Some points, each followed by its number:
[ 16 -41 -44   1 -24  26  27 -20  47 -24  16  -7 -15 -30  17 -45  -7  49
   5 -15 -22  42   7   3] 0
[ -7  -4  17  32 -17   7  -2  50 -21 -38 -25  21   4 -12 -11 -33   3  17
   4  18   4  -2  22   3] 1
[  0 -17  27   0   6   6 -15  53  -9 -24 -11 -11  16  27 -10 -26  22 -32
  20   9   9 -17 -34  25] 2
[  0  27   7  -7   5 -16  -6  -6  -1  -1  -3  -6  -1   1  -9   5  12 -16
 -30   4   4 -37  13  32] 3
[-20  14  47  11  33  20  36   8 -16 -11  20 -35 -19   8  11  17   3   5
 -23  28  13 -59 -14  17] 4
[ 41 -32   0  -3   4  22 -18  46  -7   4  -9 -10   4  -8  14 -20  10  -9
  10  46  24   4 -18   0] 5
[ -5 -16  24  16   1   9 -14   9 -17  -4  12  21  22  27  -7 -21  57 -12
  31  28  18  40 -22  -5] 6
[  0  -2 -10  45 -23  38  32 -39 -34 -11 -19  25 -17  11   0  37 -14  20
 -29   4  -5  56   2 -24] 7
[ -2  20  -4 -28  -6 -23   3 -24  33  26  14  -1  -3 -20 -29 -24  16  -9
  32   3   2 -29   4  23] 8
[ -2 -19 -11   0 -17  31  11 -32 -11 -11  12  17 -19  41  28  12  18  25
 -13  -3  -5  32  50 -39] 9
[-16  27   4   6 -11 -24  37 -23   8  -7  20  10 -42  17 -22 -24  72   2
 -17  12 -30 -25   5  29] 10
[  2  -2  11  -6   4 -10  -8   9  -8  -1   7 -12   3   9   2   1   4   6
 -35 -41  -7   4  23 -19] 11
[ 21 -25  10 -42   4  -7   2 -27  17   9  23 -18   0  -5 -34 -14  13  25
   8  -6  13 -23  -8   1] 12
[  8  -5  -1  -7 -14 -27   8  -7  -9  14   5  -7 -37  -8 -20   8  13   7
 -14 -11  -8 -20   3   6] 13
[  4 -81 -25 -23  -3  50 -52 -20 -21  27  36  30 -14  30  -8 -17  51   7
  44  59  18 105 -42 -53] 14
[ -8  30  43 -34   6 -31  38  11   0 -39  13 -51  -2 -16 -15 -22  14 -19
 -17  -9   6 -81 -13  40] 15
[-19  16  -1  -8  -8 -19   9  23  38   3  -5   0  10  -3   8 -55  10 -19
  -4  -3  14 -17 -10  41] 16
[-21   6  17   4  16  17 -29  23  14   1   6  11   1  18  -2 -13 -12  -3
  23  -5  22  24 -30 -21] 17
[-38  -9   8  73 -18  54 -31  25 -19 -28 -37  31 -31  27  40 -13 -26  34
   4 -17   0  50  54   2] 18
[-33  51  70 -64 -26 -16  29  15 -25   2  -1 -31 -13   8  -2  13  -7  -5
  -5   1  19 -76  58 -27] 19
[-39 -11  20  18 -29  31  11  -8 -37 -11   8  30   7   8  -7 -12  50  26
  10   1  13   2  27 -27] 20
[  1   9   1 -23 -10  -7  -5 -25 -39  -4 -14 -16   1 -30 -15  20  12  -7
  14 -33 -10  -6  31 -39] 21
[  2 -28  62 -56   5  26  -7  50 -23  -3  19 -32   4 -53  33   3  13  37
  17 -11  15 -25   7 -14] 22
[-37  41  37   1   4  -9 -27  27 -16  14 -17 -12   7  12  44  -1 -11 -36
   4 -43   5  -9  13  31] 23
[  5 -28 -11  41  -8  12 -35  20  -1  -1 -20  25  14 -22   9  13  -7  -6
 -17   0  16  40  14 -11] 24
[ 32 -26 -13 -18   4  -7 -26  10 -10   0  29 -20  -2   5 -12 -12  53 -18
  19  31   9   9 -30  11] 25
[-11  43  43 -20  -2 -15   3  35 -32  10  -3   1  20 -15 -28   7 -30 -25
  19 -21   2 -37   2 -13] 26
[-22   3  40 -12  16   1  -6  18 -20  21   8  19  30  14  -1 -37  42 -12
  32  32   6  18 -12  11] 27
[-31  21  37 -18  26  -1  35 -26  14  15 -15  -3 -17  -9  36 -13 -17  14
   1 -37  14 -34  11   6] 28
[-13   2   9 -16   9  -2  25 -18   4  -3   8   1   5  40  -4   2  42   0
   2  -3  -2 -14   0  15] 29
[ 12  10  18  13  13 -26  -5  13 -10 -12 -13 -26 -10 -29 -13  32 -77 -14
  -8 -22 -13 -44 -43  -3] 30
[  7  -3 -11 -42  -8 -17  11   4  33   7  -1 -34 -10 -55  21 -16 -28  12
 -21  12  -2 -55  46  -2] 31
[ 11  16  22  40  29   7 -23  92 -43 -28  -6 -15  -3 -26 -11  -4  10 -27
 -19  -4  33 -38  17  28] 32
[ 25 -17  -9  21  15   4   0  -5 -21 -24  -8 -13  16  21 -52  27  43  -9
  -5  50   5  -1 -16   2] 33
[ -4   4   9  10 -29   3  24  10  20 -31  10 -10 -21   4  -4  -7  19 -12
 -24 -13  -8 -15  27  41] 34
[-14  20 -21  59  16 -12  36  18  -4 -19 -14   6   1  49 -16 -10  28   8
 -41  14   0 -31   6  66] 35
[  9  17  -4  28  38 -20  22  16   1  -6  -5  -4  42  -9 -13  19 -38 -15
 -19 -13   1 -15 -50  15] 36
[ 10 -29 -16   9  21  22   5   5 -22  26  19   5 -16   7  46   9   3  22
  -3  -1   9  17 -12  -8] 37
[-13 -10   8 -11   7  13  -3  22  27  -3  -4  17 -16   3  22 -17  -4  22
   4  -2   1  13  12 -32] 38
[ 19  -7 -67  16 -10  -3   8  -4  41  10  -9  -2  16  -7 -15   2 -34  10
 -21   2 -10 -11 -32  18] 39
[-19  24  15 -30  15  10  24 -39  -1  -9   5  25 -18  23   7  18 -20   7
  22   5  13 -14 -48 -11] 40
[  3 -33 -10 -24  16  54 -16   4   8   0  30 -17 -16 -17  52 -18   3  15
   2  -3  17  75 -47 -18] 41
[ 11   7 -19 -12  -8  -4   7  -8 -16  16 -10 -21 -16  30 -13  -3  26 -10
 -26   3   3 -15  37 -17] 42
[-26 -16  -7  11  -6  17   4  -3  20   9 -11  21 -18  24  21 -40   1  24
  33   5   1  29   4 -17] 43
[ 14 -31   5 -37  16  47 -38   7 -28  21   6  11   3   6  -3 -17  24  -5
  48  39  18  76 -36 -41] 44
[-12 -26   2  16  -6  14   2  -6 -28  -8 -24  24 -27 -14  32   5 -64  13
 -34 -77   8  43  28 -31] 45
[  3  -1 -54  29 -18 -14  14 -32  22 -22 -19  23 -36 -16  36  13 -51  12
 -41 -51 -10  35   2  16] 46
[  7   6 -26  59   9  12   6  12  -3 -21 -27  15  -2   9   7  35 -33  15
 -10   9 -16  -8   2  21] 47
New points follow, each followed by the number of its nearest point above, looking only along the 5 directions in which the numbered points spread most.
[ 42 -21 -37  -2 -10   0   0 -10  16   9   1  -5  16   8 -18  10  52 -12
  -6  32  -4  28  22   0] 33
[-25  30  21 -15   8   1  44 -10   5  -1 -21   7 -20  11  15 -16  15 -19
 -21 -10 -10 -35  26  30] 34
[ 13  -8 -35 -19 -14 -29 -51  24  10   4  19  -6   1 -12 -13  -1  -1 -25
  -2  -6 -29  27 -32   5] 5
[ 20  29   9 -22  -3 -19  15  39  15 -26   5 -18  20 -27 -14  -2 -37 -36
   6 -20  -9 -37 -17   2] 30
[-21  45 -22 -44  -7  -8  39 -51  75  49  -6   8   0 -15  31 -28 -62   1
  18 -29   6 -28 -15  25] 31
[-20  12 -16  -3 -16   7  -2 -29  18  -4  11  -2   6  38  28 -30  23  15
   3  -8  -4   5   5  21] 42
[ 33  -4 -20  26 -25 -19 -29  19  22  -5 -30  -5  29 -49   3  -1 -41  -6
  -4 -38  14 -11  -4  -6] 30
[ 15  30   5  10  36   1   0 -23   2  24  15 -16   5  17  -5  20   2  -1
   7  41 -10 -41 -13 -14] 16
[-40   2 -37   0  15 -31 -18 -78  49  36  -6  38   4  41  16  14 -42  -4
  31  13 -12  26 -41  16] 0
[  4 -23 -27   1  11  23 -16 -24   2  -3  16  14   3  19  17  -6  27  15
  13   9  -7  43 -17   4] 43
[ -2  30  11 -14 -19 -10   1  -7  31  21  -1  22   2  39 -23 -33  28 -22
  11 -10 -15 -23  21  25] 29
[ 19   9  16 -34 -17 -39  -9 -21 -17 -20   5 -36  20 -29 -17  21 -23   0
 -15   3   4 -25  11 -32] 31
[ -6 -14 -41   8 -10  -9 -14  -5   5   7  17  16 -20  15  -7 -24  53 -13
 -10   4 -26  36   5   9] 43
[  8   7   4   6  25 -50 -30  11  28   7 -24 -26   2 -14  -8   9 -16 -35
 -22 -19  -7 -11   8  12] 36
[-16 -28 -14  -1   3  20  -1  15  15  17   4  22  -5  21  19 -22  10   9
  33  -7  18  33 -14  -3] 37
[-24  41  10  33  32 -36  -9  16   0  15 -20  13  16   2 -19  19 -47 -38
  -8   8 -12 -32 -61  15] 36
[-29  30  38   9  41  -6  10  44   7   5  -9 -12   9 -18  -4  38 -45 -29
 -33 -18  19 -53 -56  30] 30
[ -6  21  16 -42  -9  -7   4  32  13  13  26  -6  17  -4 -51  -4  -3 -38
  22 -18  13 -32 -45  23] 16
[ -2  35  22  10  15 -13  -9  35 -16   4 -29   0  13 -31 -18 -15 -21 -13
 -20 -21  -7 -42  33  23] 23
[-17   4  -3  22  -5  11  20  -2  -7 -16 -17  14 -21  -8  11 -13  -6  62
 -11 -21  -2  -1  45   4] 11
[ 22  13  11 -15   7   2  11  26   0 -23  25 -33 -15 -28  -1  22  19   0
 -17   6  -2 -40  -5   5] 16
[-34   9  18  60  23  12   5 -25 -47  -8 -10  15  -7  39  17  26 -36   1
   2   1  -7 -17  14  20] 1
[-12   9   8 -28  52 -24  22 -33  59  35  23 -24  16  37  54 -15 -31  19
  41  31 -13   0 -46   9] 12
[-48  20  -2  -6   9  -6  -2 -20  56  20 -13 -17  10  -1  36 -21 -24  -6
  30 -18  -6   9 -32  22] 40
[ 47 -36   1 -58 -48  10 -27 -12 -10   3  12  -1  27 -52 -22  43 -20  -6
  29  12  12  36   8 -94] 41
[ -8  -4  -8  11  51   7  -2  -4 -28   5  22  18 -11   3  28   2  17  -3
  -2  22  12  23 -13  28] 17
[  0  -8   9  10   0  22  -7 -20  25  15  -9  -8  12 -13   4   8 -13  11
  30  21  -3  31 -37 -23] 37
[-37  38  21  67 -10  12 -20  -1 -42 -24 -38  15  -4  -1   7  18 -42   7
   7 -29   2 -39  50  14] 23
[ 18  -6  36  -4  14  10 -41  16 -33  -4 -18 -15  -4 -16  43  22 -21  11
 -10 -17   8 -15  47   5] 23
[-26  22  46  -2  13  15  28  38   5   4 -34  -3 -15 -31   8 -12 -45  17
   5 -28   4 -17  20  25] 23
[ 10   5 -34   4 -21 -52 -33  11  -8 -19   1   0  10 -14 -37 -24  20 -43
   0 -14  -7  29   3 -13] 16
[-30  21  11   1  44 -27 -27   2  20  24  -3   7  15   2  70 -23 -67  16
  25 -31  24   6 -43  20] 30
[ 18  10 -34  50 -28 -14   7  39  22 -15 -17   0  26 -42 -31   1 -40 -30
 -33 -18   7 -21   9  43] 36
[ -6 -27  17 -27 -10  18 -16  17 -28   9  24  -2   9  42  17 -16  26 -25
  24  20  24  17 -38  -9] 27
[ 27   9   8 -60 -12  13   1  -1 -62   3  18  -3  -4   1 -39   6  51  -4
  -1  71   8  -3  22 -30] 27
[ 12 -27  19  14  -9  25 -23  38 -25 -33 -25  42  19 -10  10  12  31   4
  -1 -10  10  18  21 -13] 1
[-35  22  32  29  22  12  13   7  15   2 -31   5  -8  -1   2  11 -50   3
  -1  -5   3  -1 -17  17] 11
[ 39  25 -62  43   5  -5  10  21  30   4 -22 -20  27 -41 -42  13 -37 -26
  -8  17 -25 -28 -26   8] 36
[  7  18  -1   2  -7  -8 -21  -2 -12  12  -3  -1   4  16 -47  30  10  -9
 -20   7  -3  -2   7   8] 16
[  3  14  22 -10  10 -27  27 -18   7 -14 -11 -13  10  -6  -6  16   7  19
  -3 -10   4 -19  31  -4] 13
[  2   2  -4   7 -12  -1  10 -40  -3  27  19   8   0  16 -16  31   9   0
  17   2  -8  14 -11 -26] 40
[-14  35   7  48  25 -27   9  13  19   4 -29 -11   2  -8  -6  16 -71 -24
 -11   5   3 -28 -30  36] 36
[ 35 -69 -27  -3 -32  13 -23  -8 -20  -4  27   1  24  18 -29  16  43  23
  19  46   3  62 -17 -78] 44
[ 12 -22 -29  35 -24 -13   1   8  25 -12 -14  27  -6 -19  16 -15  -6   5
 -16 -37 -18  14  10   7] 47
[-38 -22 -44 -23  10   7   4 -68  69  28  16  17 -14  38  62 -17 -22  25
  22 -36   6  39 -14   7] 0
[  0   9  -2  10   9 -18  14  16   2  -8  -5  18   0 -22 -62  11 -38 -21
 -19  14 -13 -20   7   6] 16
[ -6  -7 -37  27  -6 -28 -31  19  31   6 -24  24  -7  -3   2 -24  34 -24
  -7   5   1  11  21   6] 33
[-15  -6  28  14  23   8  -3  15 -34   7 -14   0 -14  36  23  16  -8 -22
   6 -43  11  -3  45  -6] 23
[ 46 -22 -32 -11  23  -6  -3 -14  34  21   7 -32  15 -19   9  22  -4   0
 -11  61  -2 -22 -19 -10] 12
[ 25 -11 -20 -10 -20 -12 -21  23  16 -19  12 -10  14 -47 -29  14  19 -23
  -5  -2 -18  12  11 -17] 40
[ 37  13   9 -28 -45   4  25 -45 -16 -16   8  -4 -21  -4 -36  32  30  23
 -18 -21 -35 -15  63 -33] 42
[ 34   5  36 -85  11  16  -9  16 -41 -20   7 -11  11  21 -42  16  21 -25
  18  40   7 -14  -7 -35] 27
[ -5  -9  -1   4  37   9  -5 -21 -13  12  17  -7  14  15   6   9   0 -10
 -23  -5   1  -5 -36  -6] 40
[  2  24  15  34   8 -28 -33 -21 -14  25 -24 -17  22   2 -22  29 -27 -23
  -8  13 -11 -19  23 -23] 11
[  1   4 -25   9 -22 -10 -12  -3  38  25  10  13  46  32 -22 -15  12  -4
  19  32   1  12 -42 -19] 25
[  9  -1  17  -6 -17 -17  14 -20 -21   2  14  -7  -5  14 -22  25  41 -26
 -15  20 -20  -8  12  -7] 29
[ 24  -1 -26   0 -10   3   4 -11  28   7   8   7  -4 -14  10 -11 -41  32
   9  -2 -21  11 -11   0] 0
[ -5  -1   1 -18 -14  -2  -3 -49 -13 -21   1 -15 -35 -22  32  19   3   6
 -23 -51  -4 -14  70 -34] 28
